0: array([-0.39,  0.67, -1.19, -1.56,  1.37, -0.85, -1.17,  1.14, -1.47,
       -0.30,  1.26, -0.98, -1.51, -0.42,  0.14,  0.35,  2.06,  0.88,
       -0.47,  1.11,  0.37, -0.78,  1.08,  0.88, -0.84, -0.35,  0.74,
       -1.27, -1.63, -0.18, -1.27])
1: array([ 0.39, -0.51, -0.02,  1.38, -1.27,  0.82,  0.79, -1.01, -0.20,
       -0.69, -0.81, -0.16,  0.86, -1.56,  0.24, -0.20, -2.53, -0.94,
       -1.88,  1.99, -0.22, -1.10, -0.01, -0.69,  0.34,  0.64, -0.70,
       -0.03,  1.07, -1.02,  2.54])
2: array([-1.18,  2.29,  0.02, -0.63,  0.57, -1.06,  1.77,  0.76, -0.73,
        0.94, -0.36, -1.77,  0.50,  0.18, -1.94,  2.05, -0.42,  0.83,
       -0.90,  0.90,  0.89,  0.28, -0.84,  0.04,  2.19,  0.27, -0.69,
        1.73,  0.32,  0.90,  0.15])
3: array([ 0.37,  0.73,  1.26,  1.37, -0.81, -0.47,  1.02,  1.31,  0.00,
       -0.44,  1.29, -0.34,  0.76,  0.45, -0.86,  1.40, -1.23, -1.57,
       -1.76,  2.18,  0.95,  0.28,  0.45,  0.17,  0.96,  1.08, -1.47,
       -0.85, -0.03,  0.74,  0.03])
4: array([ 1.24, -0.49,  0.69, -1.00,  0.35, -0.14, -0.21,  0.10,  1.00,
        0.60, -0.01,  1.11,  0.05,  0.42,  0.81, -0.91, -0.20, -0.46,
       -1.04, -0.70,  0.11,  0.30,  0.03,  0.85, -1.19, -0.06, -1.36,
       -1.63,  0.50,  1.93, -1.06])
5: array([ 0.47, -0.08,  0.29,  1.57,  0.21, -0.42, -0.83,  0.76,  1.15,
        0.27, -0.68, -0.32, -0.90, -0.48, -0.35,  0.04,  1.27, -0.41,
        1.90,  0.70, -0.06,  1.04,  0.18, -1.91, -1.00,  1.03,  0.19,
        1.40,  0.10,  1.08,  0.34])
6: array([ 1.13,  0.82, -2.32, -0.14, -2.38,  0.21,  1.32,  1.50, -3.16,
       -1.47, -0.13, -1.64,  0.40,  1.56,  1.01, -0.84, -0.35,  0.25,
        0.00, -0.30, -0.37,  0.63,  0.34,  0.48,  0.34,  0.17,  1.38,
       -1.10, -0.95, -1.78, -0.82])
7: array([-0.28,  1.13, -0.70, -0.72,  1.49, -1.34,  0.51,  0.58,  0.11,
       -0.37,  1.47, -0.75, -0.44, -0.72, -0.52,  3.07,  0.27,  0.71,
       -1.19,  1.45, -0.15,  2.52, -0.12, -0.04,  1.02, -0.30,  0.58,
       -2.33,  0.01, -0.11, -0.96])
8: array([-2.38,  0.51,  1.77, -0.58,  0.51, -1.65, -0.36,  1.36, -0.13,
       -0.33, -0.26, -1.21, -0.17,  1.80, -0.19,  0.23,  1.13,  3.25,
       -0.17, -0.78,  0.37, -1.66, -1.23, -0.54,  0.78,  0.26, -0.55,
       -0.12, -1.45,  1.04, -2.06])
9: array([ 1.04, -1.93,  2.15, -0.88,  0.87,  0.62, -1.09, -0.42, -0.74,
       -0.10, -1.42, -0.01, -0.33, -0.52, -1.82,  0.21,  1.52, -0.99,
        0.83,  0.24, -0.66, -0.61,  2.00, -1.45, -0.95,  0.17,  0.81,
       -0.39, -0.76,  0.41,  0.77])
10: array([ 0.62,  0.61,  1.64,  0.26, -1.54, -0.02, -0.15,  0.60, -0.06,
        1.26, -1.04, -1.98,  0.04, -0.68, -0.74, -0.19, -0.60,  0.72,
        0.16, -1.39,  1.20,  0.96, -0.99, -0.57,  0.00, -1.46, -0.05,
        2.69, -1.94, -0.86,  1.03])
11: array([-0.41, -0.93,  0.11,  1.14, -1.64,  1.10,  0.75, -1.71,  0.26,
       -0.92, -1.15, -0.31, -0.22, -1.61,  0.00, -0.45, -2.25, -0.05,
       -1.46,  0.76, -0.11, -1.25, -0.09, -0.94, -0.15,  0.92, -0.27,
        0.03,  1.04, -0.94,  2.38])
12: array([ 1.38, -0.55,  0.14, -0.84, -0.41,  0.35, -1.28, -2.64, -0.31,
       -0.15,  0.20, -0.52, -1.11, -0.81, -0.62, -1.74, -1.51, -1.14,
        0.71, -1.26,  0.40,  0.04, -0.88, -0.72,  0.58, -0.90,  0.27,
        1.21,  0.64, -1.43,  1.75])
13: array([-0.02,  0.43,  0.61, -0.30,  1.37,  0.03, -0.49, -0.63, -0.29,
        0.72, -0.32, -0.41,  0.68,  0.48, -0.01,  1.49,  0.88, -0.82,
       -1.30,  0.99,  0.79,  0.31,  0.68, -1.00,  0.51,  0.08, -0.38,
       -0.18, -0.86, -0.91,  0.05])

array([-1.63, -0.54, -1.36, -0.50,  0.85,  1.43,  0.78, -0.87, -2.15,
       -0.27,  0.96,  1.09, -0.83,  1.94,  1.20,  0.52,  2.12,  0.41,
        2.43,  2.04, -0.47, -0.72,  0.21,  0.35, -0.06, -1.77,  0.71,
       -0.18, -1.00, -1.08, -1.04]) 0 13
array([-0.39, -1.19,  0.18, -0.79, -1.20,  1.42,  0.48, -0.18,  0.12,
       -1.57,  1.14,  1.82, -1.13, -0.12,  1.59,  0.88,  2.24,  0.47,
        2.63,  0.77, -0.60, -1.01,  0.47, -0.03, -1.16, -0.09, -0.33,
       -0.07, -0.28, -0.46,  0.15]) 5 9
array([ 0.82,  1.34, -2.21,  0.94,  3.06, -0.76,  0.67,  0.05,  0.28,
        1.00,  0.58,  0.78,  0.20,  0.95, -0.66,  0.62,  1.03, -0.81,
        1.22, -0.71, -1.64,  0.25, -0.23, -1.08, -0.94,  0.13,  0.00,
        0.71,  3.09,  0.01,  0.89]) 5 13
array([ 0.83,  1.98, -1.77,  0.77,  3.23, -0.39,  0.55,  0.28,  0.30,
        1.54,  0.77,  0.84,  0.29,  0.75, -0.80,  0.52,  0.72, -0.79,
        1.55, -1.69, -1.58,  0.54, -0.52, -1.46, -1.29,  0.00, -0.06,
        0.36,  2.77, -0.08,  1.85]) 5 13
array([-0.64,  0.02,  1.04,  1.52,  0.30,  0.48,  0.31,  0.10,  1.22,
        0.67,  0.36,  1.03, -0.25, -0.53, -0.76,  0.26, -1.35,  0.06,
       -0.75, -1.34, -0.32, -0.32,  0.58,  1.27,  0.57,  0.97, -0.94,
        1.09,  0.41,  0.03,  1.45]) 11 1
array([ 0.39,  0.63, -0.99,  0.72, -0.33,  0.16,  1.76,  0.81,  0.25,
        0.42, -0.70,  0.23, -0.20, -0.44,  0.97, -2.79, -0.09,  0.12,
       -1.32,  0.69, -1.29, -0.02, -1.24,  0.79,  0.48,  1.41,  0.42,
        0.47,  0.32, -0.40, -0.55]) 4 11
array([-0.44, -0.65,  0.54, -1.57, -1.92, -0.60, -0.29, -0.92, -0.64,
       -1.24, -0.69, -1.17, -0.32, -0.07,  0.40,  0.19, -1.17,  0.03,
        1.62, -0.41, -0.20, -1.36, -0.15,  0.15,  1.54,  0.14,  0.29,
        2.50,  1.21, -1.91,  0.18]) 12 11
array([-0.78,  1.60, -1.01,  0.17,  0.78, -0.64,  0.26,  1.27, -1.53,
        0.32,  0.04, -1.26,  0.99, -1.30, -1.95,  0.49, -0.55, -0.58,
       -0.52,  1.17,  0.29,  0.18,  0.20, -0.02,  1.64, -0.52,  0.54,
        1.15, -0.62, -0.57, -0.16]) 2 13
array([-0.89, -1.25,  0.68, -1.29,  0.18,  2.10, -0.07, -1.04,  1.18,
       -1.60, -0.39,  1.26,  1.41, -0.77,  0.37, -0.54, -0.63,  0.21,
       -0.32, -0.06,  1.90, -1.32, -0.07,  0.71, -0.16, -0.05,  0.15,
       -1.78,  0.64,  2.55, -0.60]) 4 11
array([ 0.18, -0.80, -0.38,  0.81, -0.82, -0.06,  0.00,  0.51,  0.02,
       -1.43,  0.07, -1.06, -0.18,  0.18, -0.99, -0.05,  0.32,  0.62,
       -1.50, -0.25, -0.05, -1.80, -0.50, -0.58, -0.02,  0.73,  0.38,
        0.24, -0.76,  0.31, -1.10]) 13 8
array([ 0.80, -0.60,  0.37, -0.99,  0.08, -0.63, -0.30, -0.14,  0.72,
        0.48,  0.15,  0.78, -0.48,  0.72,  0.80, -1.24, -0.68,  0.52,
       -1.16, -0.90, -0.55,  0.04,  0.41,  1.37, -1.39, -0.33, -0.85,
       -1.65,  0.42,  1.48, -1.53]) 4 13
array([-0.03, -0.45,  0.88,  0.61,  0.76, -1.01, -0.96,  0.90,  1.32,
        0.16,  0.22,  0.21, -0.17, -0.91,  0.91,  0.07,  0.35,  0.40,
        0.47, -0.21, -0.40,  1.47, -1.50, -1.92, -0.36,  0.59,  0.33,
       -0.48,  1.05,  1.85, -0.47]) 5 4
array([-0.04,  2.07, -0.96,  1.04, -1.20,  1.13, -0.16,  1.20,  0.30,
       -0.20, -0.03,  1.25,  0.14,  1.38, -1.10,  2.01, -0.17, -1.43,
        0.37,  0.61,  1.59,  1.68,  0.30, -0.48,  0.65,  1.95,  0.02,
       -1.05,  0.08,  1.11, -0.43]) 3 13
